In the data rows, the value 128 means zero.
Here are some points, one per row:
146,158,180,115,116,149,136,171,107,150,146,151,131,163,140,107,114,123,133,157,105,110,97,164,164,89,154,109,127,125,169,201
105,132,164,142,109,117,153,96,121,0,138,167,89,122,120,140,145,111,97,139,114,157,129,71,154,128,145,117,106,111,101,146
65,155,96,92,138,126,178,119,194,136,162,139,147,139,101,111,169,110,134,123,96,101,179,67,128,160,126,138,120,160,142,121
98,155,121,72,142,149,100,118,131,171,100,137,150,80,114,134,137,110,117,147,138,191,40,151,144,93,164,112,131,144,76,164
133,157,169,182,99,142,143,146,123,163,95,124,95,177,99,146,145,143,159,112,98,93,146,147,161,146,124,138,148,124,50,96
117,160,184,105,65,141,100,197,83,171,180,157,123,89,94,180,122,162,78,131,143,123,165,96,131,175,160,132,57,114,124,148
158,85,103,92,126,155,114,132,131,113,146,110,108,104,124,120,132,121,137,121,155,97,90,148,157,134,112,69,184,135,156,143
203,116,102,193,134,118,109,108,135,159,192,155,93,117,127,147,112,145,189,103,115,153,161,111,157,97,126,163,172,116,129,144
118,159,92,143,134,122,0,129,93,123,131,126,98,129,138,102,143,102,131,143,178,109,118,117,113,106,141,98,92,0,132,85
85,92,135,156,166,130,122,225,166,118,117,153,125,123,166,146,72,142,113,88,96,147,142,128,117,218,168,133,182,126,167,145
142,147,153,126,165,166,117,155,150,131,133,134,143,106,225,106,133,83,116,204,96,89,136,127,93,172,162,151,121,121,167,113
122,144,86,158,107,131,163,168,129,148,120,150,85,146,157,123,97,156,139,123,141,154,50,156,120,121,111,126,113,170,110,135
148,92,116,102,92,140,123,122,116,127,153,105,162,132,203,150,140,154,144,124,108,141,187,163,128,99,168,99,108,74,124,126
122,103,112,139,130,95,157,124,136,144,164,130,107,112,83,109,145,43,119,97,97,122,135,106,148,147,122,137,60,124,139,132
121,134,150,93,77,127,144,113,127,124,148,132,120,131,146,165,140,162,128,132,177,109,124,193,86,109,134,148,116,122,75,153
104,100,130,145,160,111,119,138,115,121,132,116,69,196,120,163,186,152,127,163,157,24,115,135,154,165,130,129,123,148,164,112
94,155,75,84,134,127,166,161,107,144,123,147,116,133,105,102,80,125,134,134,134,114,117,105,77,95,148,74,110,176,147,153
96,112,133,146,135,135,27,95,146,110,119,134,137,146,110,116,153,89,134,132,114,152,124,133,105,138,101,91,159,110,128,155
96,115,78,109,164,161,121,121,94,125,168,161,127,122,130,111,125,155,109,157,144,105,138,106,148,127,50,121,143,168,127,116
151,123,146,144,136,120,113,173,159,143,95,95,114,144,120,0,174,216,112,129,157,107,184,143,119,168,117,155,147,110,149,83
131,127,137,102,197,126,67,104,149,150,138,121,103,128,135,94,128,194,107,175,150,121,120,130,152,97,131,177,56,115,148,123
118,181,164,53,150,89,127,115,158,145,111,164,158,83,137,139,172,143,101,90,152,113,163,178,115,176,93,119,106,119,134,149
94,167,78,125,137,163,121,136,129,88,90,95,107,130,148,153,180,83,146,109,145,122,162,116,126,118,158,156,121,96,111,195
166,135,134,137,144,114,143,87,95,151,120,98,131,132,105,132,119,116,79,142,163,236,153,126,99,167,165,171,170,136,170,97
156,90,109,88,140,157,102,137,156,106,115,115,184,115,140,158,117,190,156,111,184,92,132,0,128,69,136,140,137,149,132,131
157,113,121,136,161,143,84,179,116,90,95,99,140,142,123,203,168,166,149,135,0,110,139,165,100,99,117,138,75,178,120,102
159,131,91,115,119,165,160,192,119,96,168,155,198,93,131,112,103,186,140,147,197,110,127,135,179,142,138,169,148,147,123,94
84,134,76,128,131,151,141,107,122,119,158,129,151,105,83,83,154,121,116,68,89,106,120,107,146,93,125,146,146,139,134,130
105,138,41,143,97,143,177,100,81,139,125,148,145,124,80,97,72,133,81,167,124,94,84,149,112,105,113,121,125,134,144,131
170,71,170,124,120,143,103,62,110,162,144,143,130,86,150,144,142,122,84,134,136,87,137,153,98,85,123,71,171,183,108,119
174,145,109,119,137,127,179,87,126,101,83,135,131,142,89,200,115,187,106,138,140,98,106,172,129,123,76,95,151,86,144,129
161,143,103,120,137,144,112,130,166,148,57,169,96,153,144,126,133,123,156,78,168,87,98,157,142,145,178,135,121,123,154,204
102,145,141,96,84,108,141,86,101,118,139,69,75,128,155,108,178,166,173,117,109,177,171,160,79,165,109,74,171,170,174,110
96,0,127,149,120,99,139,143,114,149,141,132,100,122,118,133,142,143,128,126,116,126,94,128,119,116,168,140,128,129,123,153
135,133,160,114,118,164,150,97,111,124,101,95,170,123,125,118,83,72,175,120,168,110,141,125,161,90,110,182,140,145,173,121
108,155,106,171,100,114,169,113,153,179,133,141,193,122,149,136,175,89,176,159,111,126,138,108,113,85,156,119,131,112,168,135
138,147,81,121,124,0,117,113,150,126,137,114,172,85,131,136,94,132,120,168,90,92,113,141,129,106,141,113,157,128,110,115
107,136,169,124,119,155,91,138,142,154,122,154,77,121,172,134,132,112,78,99,154,168,98,146,122,77,134,113,131,144,107,124
146,160,96,89,124,111,152,130,133,113,149,121,123,143,141,127,184,113,164,118,89,140,101,136,198,112,141,141,165,163,123,85
118,155,156,101,102,140,157,82,107,136,0,170,94,129,97,83,101,140,117,155,96,139,71,96,146,111,153,105,117,111,123,118
143,157,101,148,152,156,147,114,89,119,143,140,139,201,144,82,96,134,117,132,116,142,89,143,139,187,142,135,113,146,79,121
132,107,162,137,124,124,141,92,128,125,153,167,111,135,154,120,135,101,95,116,129,108,76,110,107,170,112,101,132,73,114,112
181,117,105,118,95,130,99,84,131,131,149,138,127,156,157,128,126,144,151,104,79,174,142,90,135,165,135,177,153,59,144,181
122,129,118,99,150,169,132,147,197,109,130,92,97,177,126,174,105,118,103,191,154,122,141,145,111,169,149,150,162,146,129,171
145,121,99,90,147,141,148,118,120,111,134,116,150,166,142,173,130,138,138,84,121,172,123,148,104,127,194,123,98,139,131,0
163,139,130,78,149,111,170,110,106,101,145,113,66,107,117,125,150,127,108,95,155,134,89,108,168,116,200,122,154,152,175,100
139,112,149,126,106,100,94,161,105,58,107,144,156,129,170,75,141,91,117,135,112,112,86,136,62,127,135,165,128,154,178,136
157,114,122,186,160,78,148,153,142,109,110,125,166,120,92,120,151,142,145,125,113,156,147,127,109,124,150,159,93,113,146,138
106,98,130,133,133,117,106,83,165,124,142,124,181,176,98,175,116,164,143,136,142,162,89,150,167,183,131,161,123,125,120,177
126,78,128,133,136,127,161,113,160,137,135,144,117,118,126,143,131,106,150,157,123,172,159,119,145,92,98,120,97,118,146,39
81,136,158,159,142,148,110,142,178,135,172,146,193,152,80,80,96,106,133,90,139,144,110,166,163,117,148,79,133,120,121,73
116,124,174,173,114,119,123,123,144,170,93,132,124,140,93,194,134,108,67,159,83,95,115,83,159,140,103,169,156,131,134,97
135,110,146,166,158,99,144,176,138,112,119,111,116,155,136,157,124,137,142,147,173,149,162,130,135,165,135,0,125,154,143,161
109,98,157,156,135,111,176,105,93,113,129,44,145,134,148,124,164,123,181,129,161,76,87,171,141,121,146,150,115,88,129,131
135,115,125,139,146,67,118,130,146,135,75,129,138,121,116,136,123,87,113,23,192,137,180,150,132,104,80,158,150,122,137,124
128,135,0,146,143,98,108,131,119,125,111,165,116,122,148,162,181,118,112,135,145,131,127,110,137,160,133,156,122,172,121,125
75,138,169,110,131,116,131,133,133,109,107,142,104,90,164,114,133,176,186,117,88,160,64,140,172,154,140,135,114,106,115,107
140,107,138,159,125,119,125,0,131,160,135,147,154,117,147,115,107,126,141,116,143,113,143,155,102,152,137,150,33,189,171,153
152,169,142,205,161,118,155,168,167,124,160,132,123,58,144,156,161,119,113,120,126,144,134,133,115,31,108,159,166,130,139,143
121,112,128,134,178,150,149,142,136,147,126,141,114,71,165,120,143,139,94,217,92,114,183,158,177,169,96,152,155,72,121,167
99,140,167,142,147,126,111,136,172,114,158,84,133,151,76,149,167,135,87,123,113,173,116,133,158,83,134,125,131,118,231,123
189,116,155,155,115,126,135,173,98,91,111,126,131,101,149,108,108,75,107,129,131,154,161,122,171,139,87,115,106,200,130,118
132,116,112,151,0,109,127,160,153,122,117,140,113,119,122,113,138,124,128,127,142,125,118,117,135,160,121,137,140,106,139,124
137,140,155,67,138,81,116,140,175,152,146,106,56,190,124,135,12,102,136,146,125,52,169,85,96,136,137,149,161,146,82,105
148,140,191,123,124,142,115,123,191,151,161,130,144,84,155,146,136,131,158,99,136,130,101,124,121,121,121,105,138,117,132,95
155,114,149,148,177,123,139,138,71,132,131,166,168,155,121,163,79,61,123,81,118,89,132,143,104,140,132,115,148,64,110,113
101,160,138,126,126,107,141,158,83,113,161,0,138,100,118,137,93,117,133,144,159,153,107,114,140,117,122,116,100,104,134,142
100,164,121,167,142,168,122,94,57,114,140,143,120,113,151,96,98,125,133,109,110,84,159,83,131,147,160,135,179,131,115,131
92,103,138,79,148,136,125,159,71,129,136,158,59,124,88,148,105,96,169,124,160,128,141,194,111,115,123,190,124,157,146,132
150,174,164,197,131,128,122,86,153,141,166,174,135,103,81,89,135,154,158,149,90,132,148,102,76,135,202,103,142,141,106,113
127,129,151,132,115,127,77,121,109,59,91,73,167,138,147,77,107,160,107,111,64,96,136,148,130,88,123,131,158,178,107,162
106,122,156,67,152,100,155,126,130,154,148,175,103,208,163,67,107,117,164,140,92,182,149,115,139,85,82,103,121,86,86,192
135,136,81,117,122,150,177,117,132,137,124,120,112,164,158,123,106,154,0,116,135,137,143,151,109,100,111,130,145,89,110,118
157,87,162,99,141,164,172,169,165,139,114,117,145,130,92,109,155,141,130,105,113,135,104,99,0,133,99,133,137,85,97,143
121,106,157,95,141,97,142,125,66,145,86,139,178,129,99,128,130,128,127,149,137,144,162,97,159,160,112,142,167,117,91,145
147,134,102,130,112,147,97,133,107,170,58,148,138,96,151,157,90,142,181,176,120,155,114,111,132,131,55,91,129,114,148,123
0,134,113,161,128,169,130,136,138,143,84,117,133,110,159,169,76,167,114,83,135,108,174,140,132,136,134,128,141,144,117,128
94,158,150,113,146,107,142,156,0,150,147,172,146,164,133,147,162,152,122,122,129,124,127,97,109,143,113,137,151,142,136,129
175,138,137,173,147,150,140,98,142,120,155,149,180,97,88,104,170,130,175,151,146,104,178,129,129,104,155,85,122,118,99,153
143,105,80,118,108,193,176,138,122,112,112,111,124,106,128,90,137,95,164,128,135,96,147,124,156,117,101,106,90,133,152,75
105,166,121,179,158,126,147,96,134,132,136,58,75,62,120,116,77,137,175,134,118,177,128,78,75,113,135,140,105,122,127,125
156,135,115,78,124,148,99,133,120,102,134,144,109,78,0,156,122,58,172,93,120,150,115,156,109,151,98,151,126,145,135,117
133,143,140,136,119,127,132,105,138,126,163,122,138,147,170,146,112,132,138,95,133,113,24,105,92,173,0,140,122,137,121,121
162,138,128,100,128,68,134,133,143,141,109,145,126,111,159,130,112,132,110,97,79,160,162,118,174,109,159,114,64,126,126,97
123,140,135,122,93,131,88,165,134,126,171,165,95,162,99,133,102,191,120,147,149,156,151,183,108,88,101,128,121,127,129,141
129,108,110,108,69,187,77,101,161,105,147,121,172,123,129,137,86,120,133,194,93,104,167,162,133,120,143,95,149,81,118,117
111,132,146,145,95,116,112,142,108,156,95,119,151,207,146,123,203,69,124,171,201,184,118,92,124,110,141,146,166,173,85,107
128,117,115,120,146,132,129,136,154,128,125,96,105,91,125,104,116,115,106,155,164,136,120,155,120,165,114,133,120,149,0,140
181,138,121,116,121,153,112,134,100,219,147,19,119,132,103,118,154,97,71,67,95,149,103,102,160,154,130,102,93,140,116,167
149,150,133,166,112,140,129,123,175,99,121,125,150,173,129,153,120,126,112,113,153,123,156,117,145,111,99,160,12,148,136,150
These points spread out most along one direction. For each point below, how far along it does it lie, from 0 to 99? 50 is the average, and the first point above lies past it. One standard deviation of the points above along it is 16.
122,129,118,99,150,169,132,147,197,109,130,92,97,177,126,174,105,118,103,191,154,122,141,145,111,169,149,150,162,146,129,171 79
84,134,76,128,131,151,141,107,122,119,158,129,151,105,83,83,154,121,116,68,89,106,120,107,146,93,125,146,146,139,134,130 32
147,134,102,130,112,147,97,133,107,170,58,148,138,96,151,157,90,142,181,176,120,155,114,111,132,131,55,91,129,114,148,123 58
151,123,146,144,136,120,113,173,159,143,95,95,114,144,120,0,174,216,112,129,157,107,184,143,119,168,117,155,147,110,149,83 53
156,90,109,88,140,157,102,137,156,106,115,115,184,115,140,158,117,190,156,111,184,92,132,0,128,69,136,140,137,149,132,131 38
133,143,140,136,119,127,132,105,138,126,163,122,138,147,170,146,112,132,138,95,133,113,24,105,92,173,0,140,122,137,121,121 68
0,134,113,161,128,169,130,136,138,143,84,117,133,110,159,169,76,167,114,83,135,108,174,140,132,136,134,128,141,144,117,128 70
105,166,121,179,158,126,147,96,134,132,136,58,75,62,120,116,77,137,175,134,118,177,128,78,75,113,135,140,105,122,127,125 27
118,181,164,53,150,89,127,115,158,145,111,164,158,83,137,139,172,143,101,90,152,113,163,178,115,176,93,119,106,119,134,149 58
132,107,162,137,124,124,141,92,128,125,153,167,111,135,154,120,135,101,95,116,129,108,76,110,107,170,112,101,132,73,114,112 61
174,145,109,119,137,127,179,87,126,101,83,135,131,142,89,200,115,187,106,138,140,98,106,172,129,123,76,95,151,86,144,129 65
105,132,164,142,109,117,153,96,121,0,138,167,89,122,120,140,145,111,97,139,114,157,129,71,154,128,145,117,106,111,101,146 44
121,106,157,95,141,97,142,125,66,145,86,139,178,129,99,128,130,128,127,149,137,144,162,97,159,160,112,142,167,117,91,145 61
